Here are some points:
[ 0.8 -1.8 -2.9 -0.3  0.1  0.1  0.3  1.6]
[-1.2  0.   0.7  0.8  0.4  0.   0.4  0.2]
[-0.9 -0.1  0.8 -0.8 -0.8  0.2 -0.7 -0.3]
[ 0.7 -1.3 -0.2 -0.4  0.2  0.8  1.2  0.8]
[-0.2  0.3  0.7  0.   0.3  0.4  0.2 -0.3]
[-0.2  0.2  0.8  0.2  0.3  0.5  0.2 -0.2]
[-1.5  1.6  1.6  0.2  0.3  0.8  0.6  0. ]
[-0.8  1.7  0.6  0.6 -0.2 -0.3 -0.5  1.2]
[ 0.2  0.1 -0.1 -1.5  0.2  0.3  0.1  0.4]
[ 0.2 -1.7 -0.6 -0.1 -0.3  0.9  0.1 -0.8]
[ 1.3 -2.6 -1.  -2.2 -0.9  0.7  2.1  0.8]
[ 0.8  1.6 -0.2  0.6  1.1 -0.4 -0.1  0.4]
[ 1.2 -1.6 -0.5  0.3 -0.2  0.2  0.9 -0.5]
[-0.2  0.2  0.9  0.1  0.3  0.6  0.1 -0.3]
[ 1.4 -1.1 -1.6  0.8 -0.4  0.4  0.5  0.6]
[ 1.2  1.   0.   1.7  0.3 -0.1  0.  -0.4]
[-0.2  0.2  0.9  0.1  0.2  0.4  0.  -0.2]
[-0.2  0.5  0.8  1.4  0.1 -0.2  0.7  0. ]
[ 0.1  0.   0.4 -0.4  0.1  0.7 -0.1 -0.1]
[-0.2  0.2 -1.4  1.6  1.1 -1.9 -1.   1.1]
[-0.1  0.2  0.3  0.1 -0.5  0.5  0.6  0.2]
10 more points follow, each with its number after it:
[-0.1  0.5  0.  -0.3  0.2  1.2 -0.2 -0.3] 0
[-0.1  0.2  0.2  0.2  0.3  0.5 -0.2  0. ] 1
[-1.6 -0.5 -0.3  0.4 -1.2  0.8  0.   0.2] 2
[ 1.2  0.  -1.  -0.2  0.6  0.3  0.8 -0.5] 3
[-0.9  1.2  0.8  1.4 -0.2 -0.1  1.6 -0.1] 4
[ 1.5  0.8  1.   0.8 -0.7 -2.1 -0.2 -0.9] 5
[ 3.   2.2  0.8 -0.1  1.5 -1.1 -3.6  0.9] 6
[-0.8  0.5  0.8 -1.3 -0.2  1.3 -1.5  0.8] 7
[ 0.7 -0.4  0.4 -0.1 -0.2  0.9  0.5  0.1] 8
[ 1.3 -2.4 -1.5  1.5 -0.9 -1.4 -0.1 -0.3] 9
Which two of these numbered points are nearest to each point below, ignoring the 3 directions in which the first points spread most? Their numbers follow each, nearest first.
[ 0.2 -0.2 -1.8  1.1  1.5 -1.1 -0.5  1. ] > 1 8
[-0.6  1.   0.6  1.2 -0.2 -0.1  0.8 -0.1] > 4 8
[ 1.6  0.9  0.9 -0.5 -1.8 -1.3 -2.3 -0.9] > 5 9
[ 2.1 -1.   0.1 -1.3  1.1  0.3  1.  -1. ] > 3 1
[-0.3  0.1 -1.4 -1.9  1.3 -1.8  0.2 -1.9] > 3 5
Now 10 new points, numbered from 0 again:
[-0.4  0.3  0.8 -0.4  0.1  0.5  0.1 -0.1] 0
[ 0.6 -1.4 -2.4  0.3  1.  -0.3  1.  -0.8] 1
[-2.8  1.8  1.2  1.1  0.5  0.9  1.9  2.3] 2
[-0.2 -2.4 -1.8 -2.9  1.  -0.5 -0.6  1.3] 3
[ 0.4  0.6  0.4 -0.5 -0.2  1.2 -0.5 -0.7] 4
[ 1.1 -1.2  2.   1.2  1.7  0.8 -1.2  1.7] 5
[ 0.  -0.1  1.   0.2 -0.2  0.4  0.3  0.1] 6
[-1.  -0.2  0.7  2.7 -0.7 -1.9  1.5 -0.7] 7
[-1.5  1.2  1.2 -0.8  0.1  1.4  0.1  0.1] 8
[ 0.3 -1.1 -0.9  1.1 -0.3  1.1 -0.5 -0.5] 9
The same question for these:
[-1.9 -1.8  0.2 -1.8 -1.4 -2.2  2.2 -0.7] > 7 1
[-0.8 -2.9 -0.9  1.6 -2.  -1.7 -0.5 -0.2] > 7 9
[ 0.3  1.4 -0.2 -1.  -0.1  0.7 -0.6 -0.3] > 4 0
[-0.9  2.2 -1.7 -0.2  0.   0.4  0.6 -2.8] > 1 4
[ 0.6  0.6 -2.1  0.1  0.5 -1.2  1.2  0. ] > 1 0
